In the rows, zero is written as 128.
The rows below come in pairs that one turn or mirror swaps. Which row does each named row swap with?
The rows were stretched afterwards, more along some directions than others.
vez: [173  97 142 125 165 119 172 139  91 130 141 156 142 113 114 154  88 135
 145 113 124 128 115 154 127 132 124 128 113]
lib: [171 126 115 130 119 142 139  96 108 148 126 152 131 134 109 112 110 150
 151 118 120 132 123 145 143 114 107 113 109]
vog: [ 96 138 103 171 126 108 132 138 154 141 129 124 147 136 164 135 108 101
 130 155 164 112 129 139 127  92 153 128  94]
Tele: [146 116 139 131 183 152 134 133 107 120 151 159 161 117  96 132 107 127
 131 113 117 125 125 129 116 163 103 105 123]
vuf: [111 110 139 105 121 117 132 126 120 128 136 133 143 133 155 158 127 141
 138 161  95 119 140 151 114 111 107 130 105]
tir: [164 125 146 145 170 117 140 134 105 150 156 141 134 105 117 139  70 146
 161 111 127 141 135 144 152 143 144 163 125]
fozik: [121 147 138 170 160 103 130 110 133 153 120 155 109 102 136 140 134 114
 145  99 102 128 115 126 147 154 145 109 121]
lalo: [128 170 113 136 123 153 125 135 113 150 142 116 122 134 147 105  74 141
 136 118 165 139 149 126 151  90 115 141 122]
Nudi: [163 127 127 122 132 153 140  98 101 148 124 149 122 131 111 120 112 154
 157 115 110 132 129 134 141 119  90 107 112]
kisal: [100 136 111 159 124 100 126 131 155 136 125 121 151 143 157 133 119 106
 123 157 157 121 128 137 129 107 147 125  97]
saf: [117 126 135 126 143 145 127  99 122 118 148 178 147 104 123 145 144 136
 129 125  58 118 127 127 129 121 102 128 125]
bote: [ 92 150 139 142 143 122 101 142 142 147 164 140 153 105 153 136  97 119
 129 148 122 138 150 131 137 129 130 137 111]
toza: [131 167 114 135 120 133 126 142 115 146 143 110 127 138 142 107  76 150
 130 104 170 139 152 130 148  94 125 141 126]
dok: [132 112 143 143 191 126 128 158 111 133 146 128 163 131 120 133  99 109
 123 135 144 130 119 128 121 176 123 109 110]
Goz: [ 97 154 123 136 145 136  90 138 126 139 145 129 129 111 140 123 143 128
 121  97  93 127 127 108 151 143 112 114 134]
noz: [ 80 131 153 136 144 118 100 139 142 125 154 141 152 115 140 150 152 104
 111 122  89 126 119 108 133 155 120 100 127]
Sofi: [122  96 147 132 152 100 153 143 123 117 147 150 155 117 128 175 128 105
 117 123 116 121 109 140 108 143 124  93 107]
Tefu: [125 143 138 167 150  98 130 109 134 150 125 150 120 103 135 153 131 122
 146  97 100 128 116 134 147 137 145 114 123]
fav: [164  91 155 129 159 113 169 138  96 128 152 155 150 116 112 167  98 122
 141 108 125 129 114 148 115 136 131 112 111]
Sobeg: [109 130 119 155 126  99 128 118 150 145 120 130 150 139 144 123 130 112
 134 160 143 126 117 139 138 126 141 120  99]
dek: [100 111 121 152 151 128 134 146 129 158 144 137 153 116 175 143 116 100
 143 173  98 123 117 135 136 109 130 146  78]
Kudub: [129 165 113 139 125 139 118 129 122 148 142 117 123 131 141 106  75 144
 131 107 177 137 152 127 146  96 126 145 122]
zenu: [133 147 143 149 150 124 133 146 120 152 162 126 132 115 131 120  78 133
 153 125 116 149 145 133 154 137 147 166 127]
rema: [150 128 129 125 179 151 122 134 111 127 151 145 157 116  96 130 101 133
 123 108 128 128 125 124 124 159  99 120 124]
kif: [152 146 109 177 156 128 135 140 140 157 131 137 128 106 110 116  98 117
 148  77 168 133 131 131 138 134 150  84 113]
fuz: [ 97 142 141 142 146 119 107 140 142 145 166 142 154 106 152 138  89 123
 133 145 127 142 154 132 132 125 129 137 109]
zan: [165 125 146 146 173 122 154 138  98 148 151 150 134 111 119 133  74 139
 162 116 120 143 131 143 146 147 136 151 117]
tafiv: [147 146 109 174 156 120 140 138 149 155 131 139 134 103 112 116 101 122
 144  76 167 137 135 133 140 129 147  83 114]
Mas: [121 169 107 154 125 152 127 139 125 153 152 119 126 129 145 108  76 137
 137 110 146 137 157 122 151  78 123 154 112]
zarik: [144 132  99 154 134 138 130 125 165 141 130 158 136  96 110 134 130 113
 143  86 121 133 139 133 126 110 131  89  99]
nakol: [ 94 133 107 159 126  97 132 141 157 141 123 117 150 137 168 134 112 108
 122 157 161 125 132 138 128  95 150 127  95]
gid: [169 131 130 120 146 167 127 109 100 156 152 164 138 114 111 136  78 148
 148 104 115 142 135 137 138 111  83 111 105]
Suda: [ 82 146 137 137 140 118 101 135 145 122 143 138 142 115 139 137 155 112
 108 115  94 123 122 106 141 148 117 100 132]
buziv: [ 95 134 107 162 124 103 133 134 155 143 123 127 149 135 170 130 113 108
 126 162 154 120 128 141 133  90 148 129  92]
Zep: [122 100 155 129 149  96 155 141 122 116 150 165 162 115 126 170 138 103
 116 122 103 125 106 137 109 141 123  88 112]
Feb: [ 91 114 150 137 145 113 122 131 136 114 152 157 156 116 133 158 153 104
 107 123  86 121 108 114 123 147 121  84 124]
fepuf: [134 126 135 119 154 150 125 110 121 120 156 169 153 105 106 136 121 137
 125 116  72 133 126 119 137 129  95 140 126]
vapof: [111 109 140 143 184 111 128 161 110 145 137 126 160 127 153 136 118 101
 125 167 127 127 109 135 127 174 128 116  96]
nisop: [ 96 111 156 131 140 107 126 135 131 111 160 159 158 116 129 171 144 101
 116 125  92 119 114 123 119 146 121  90 122]
vik: [135 166 107 140 126 143 122 130 122 147 137 115 119 136 138 108  73 143
 137 106 174 136 154 123 150  92 120 142 119]
rogag: [132 119 148 124 146 147 125 136 104 153 168 164 153  97 137 139  69 145
 140 143 128 151 155 143 128 113 108 113 105]
zimo: [137 163 108 146 120 140 129 134 119 149 142 117 121 140 143 107  71 143
 140 106 171 133 150 129 152  83 127 142 115]
noni: [149 111 145 121 190 150 132 139 112 120 151 149 160 116 100 136 100 121
 124 117 125 130 121 124 118 169 104 116 120]
Rezi: [142 121 137 121 163 156 133 119 103 113 165 178 151 115 100 134 115 135
 129 119  89 122 131 125 123 140  95 119 123]
fak: [101 146 137 140 145 121 105 140 145 142 170 141 150 106 144 141  89 121
 132 141 130 135 157 132 137 126 128 139 109]
bekup: [137 125 127 117 161 156 129 122 118 116 157 161 152 108 104 129 114 143
 125 118  92 128 135 126 129 138  92 136 125]
menav: [ 99 167 124 130 144 136  99 138 122 136 136 123 118 120 147 120 145 125
 121 100  95 124 130 107 151 147 105 115 132]
Gib: [ 95 132 105 160 124 111 135 143 151 138 124 120 143 135 167 137 117  99
 126 160 159 116 126 140 125  95 151 122  95]
buto: [146 127 149 150 171 110 141 145 107 151 158 139 132 112 130 129  77 136
 157 118 122 146 137 139 148 154 152 160 122]
Dudig: [119 103 141 141 194 113 119 163 114 148 139 124 167 120 142 143 109  99
 126 156 134 131 107 137 123 178 127 121  96]
nuluz: [118 151 136 102 109 102 114 141 104 131 142 113 131 146 156 140  97 157
 118 138 144 122 148 151 129 116 104 132 126]
kur: [114 125 132 135 132 125 132 105 119 121 149 174 138 117 133 154 141 125
 132 130  53 117 118 130 139 116 109 130 116]
zozu: [128 171 109 149 120 138 128 137 123 150 145 115 127 135 145 108  71 138
 139 107 173 133 150 128 150  83 128 145 120]
pitel: [133 167 119 136 121 135 124 133 114 144 139 113 124 139 141 110  76 152
 132 107 177 135 152 130 146  97 123 132 128]
kig: [ 96 132 107 162 129 103 126 132 153 138 122 126 150 139 158 135 122 101
 121 163 152 115 124 138 126 108 147 124  91]
dusov: [133  85 147 139 159 103 161 150 126 116 155 157 167 113 119 169 118  99
 119 133 112 123 105 143 106 143 142 108 109]
tul: [105 113 136 151 173 125 126 156 117 159 143 128 159 118 170 151 119  98
 136 172 110 120 112 138 132 142 127 138  88]
nuliz: [125 164 127 125 121 129 120 138 103 138 142 103 119 147 145 119  83 159
 136 109 166 128 160 142 131 111 120 133 132]
Zev: [126 136 144 139 170 112 120 148 134 148 154 121 143 111 136 129  82 136
 145 135 127 151 145 134 152 148 138 170 122]
Luza: [134  99 113 127 129 126 137 129 147 133 142 162 154  99 133 158 121 131
 137 133 107 119 129 151 123  97 127 111  99]
mufid: [176 128 115 124 125 144 144 102 101 147 130 164 136 133 113 117 104 153
 148 121 113 128 123 148 146 109  93 112 107]
Bif: [130 153 106 141 148 162 130 135 112 159 128 129 111 106 154 121 108 135
 148  96 116 121 134 125 146 100 110 130 110]
Remef: [140 137 138 124 154 161 127 109 112 120 157 174 136 102  99 134 116 134
 122 100  84 126 125 116 134 136  94 121 135]
timiz: [121 156 142 121 117 115 114 142 101 139 146 111 127 144 156 128  87 157
 128 120 155 130 150 142 140 113 119 139 133]
lipek: [118 137 131 126 144 149 121 105 118 119 148 173 143 108 122 134 138 130
 120 115  64 129 123 119 132 129  95 126 125]
lezu: [120 165 115 142 147 159 111 137 116 157 135 125 115 106 150 122 130 133
 140  91 102 120 130 115 156 120 108 128 126]
tel: [122 122 135 102 106 115 128 123 111 130 139 134 140 133 155 151 114 152
 130 150 111 120 142 161 118 103 112 132 113]
Sud: [ 96 116 143 132 144 100 120 143 137 118 153 143 163 117 135 170 142 105
 105 129 106 118 112 125 116 145 123  98 118]
gater: [ 98 125 105 169 134 106 147 148 163 146 121 125 147 114 164 139 114  99
 127 154 158 117 128 142 128  87 158 130  87]
Masi: [124 129 110 168 133 108 123 117 146 144 118 136 151 146 135 114 135 116
 133 148 136 121 113 138 141 129 139 118 100]
gefed: [147  81 147 134 162 109 171 147 108 123 150 152 163 117 124 164 106 121
 127 127 109 130 109 147 108 133 136 121 109]
Luba: [113 142 139 162 143 103 135 114 129 139 129 161 115 105 143 156 138 117
 144 111  85 121 118 131 142 135 139 110 119]
nulak: [ 98 130 106 166 127  97 132 140 156 143 127 119 154 139 162 127 113 106
 122 150 166 127 128 140 125 101 160 128  95]
dutar: [135 167 118 133 123 132 118 135 114 143 140 108 123 146 139 113  78 150
 132 107 172 130 150 134 145 101 124 139 126]
ras: [149 135  99 149 124 115 127 113 133 142 122 137 144 151 115 105 124 131
 135 137 134 123 118 139 145 129 118 114 104]
kitu: [124 147 134 172 156 114 137 118 134 154 111 143 105 100 133 141 123 110
 146 110 127 121 117 132 142 146 149  96 120]
Sava: [101 133 115 159 123  96 126 129 151 144 123 126 153 141 156 126 122 113
 122 160 152 124 119 139 140 107 149 122 100]
vamim: [101 118 125 148 159 124 128 152 130 155 144 127 154 114 171 151 119  98
 134 172 100 122 118 135 134 127 127 149  86]
tize: [149  79 146 131 161 107 167 152 103 118 151 155 157 112 121 165 102 113
 129 127 129 125 109 150 108 140 140 111 106]
tiz: [129 145 131 174 160 105 128 122 136 153 119 134 108 109 128 138 119 121
 146  87 138 131 120 124 151 146 146  92 123]
ruror: [153 143 109 176 155 126 136 132 146 154 131 143 127 104 109 117  98 120
 151  73 167 136 134 129 138 129 146  84 112]
Takek: [136 127 136 121 148 154 128  97 120 119 145 175 131 100 110 147 131 132
 126 109  68 121 120 116 134 128  95 134 125]
kuza: [135 111 142 144 196 146 123 149 113 135 143 138 162 120 111 127 108 116
 128 124 135 128 120 125 118 179 119 103 116]
zuno: [131 121 127 109 105 115 133 124 113 125 144 148 139 136 150 158 116 144
 133 146 103 111 137 159 124  98 107 124 107]
rivad: [134 161 108 141 149 159 127 138 113 158 129 123 109 101 145 122 113 138
 141  89 117 122 134 121 153 111 109 128 122]
sol: [141  85 147 135 161 105 160 142 113 117 145 154 153 113 118 178 114 113
 124 116 122 119 109 144 106 136 134  97 110]

pitel swaps with kisal
rogag swaps with zarik
tafiv swaps with fak
sol swaps with fepuf
kif swaps with bote
buziv swaps with zimo

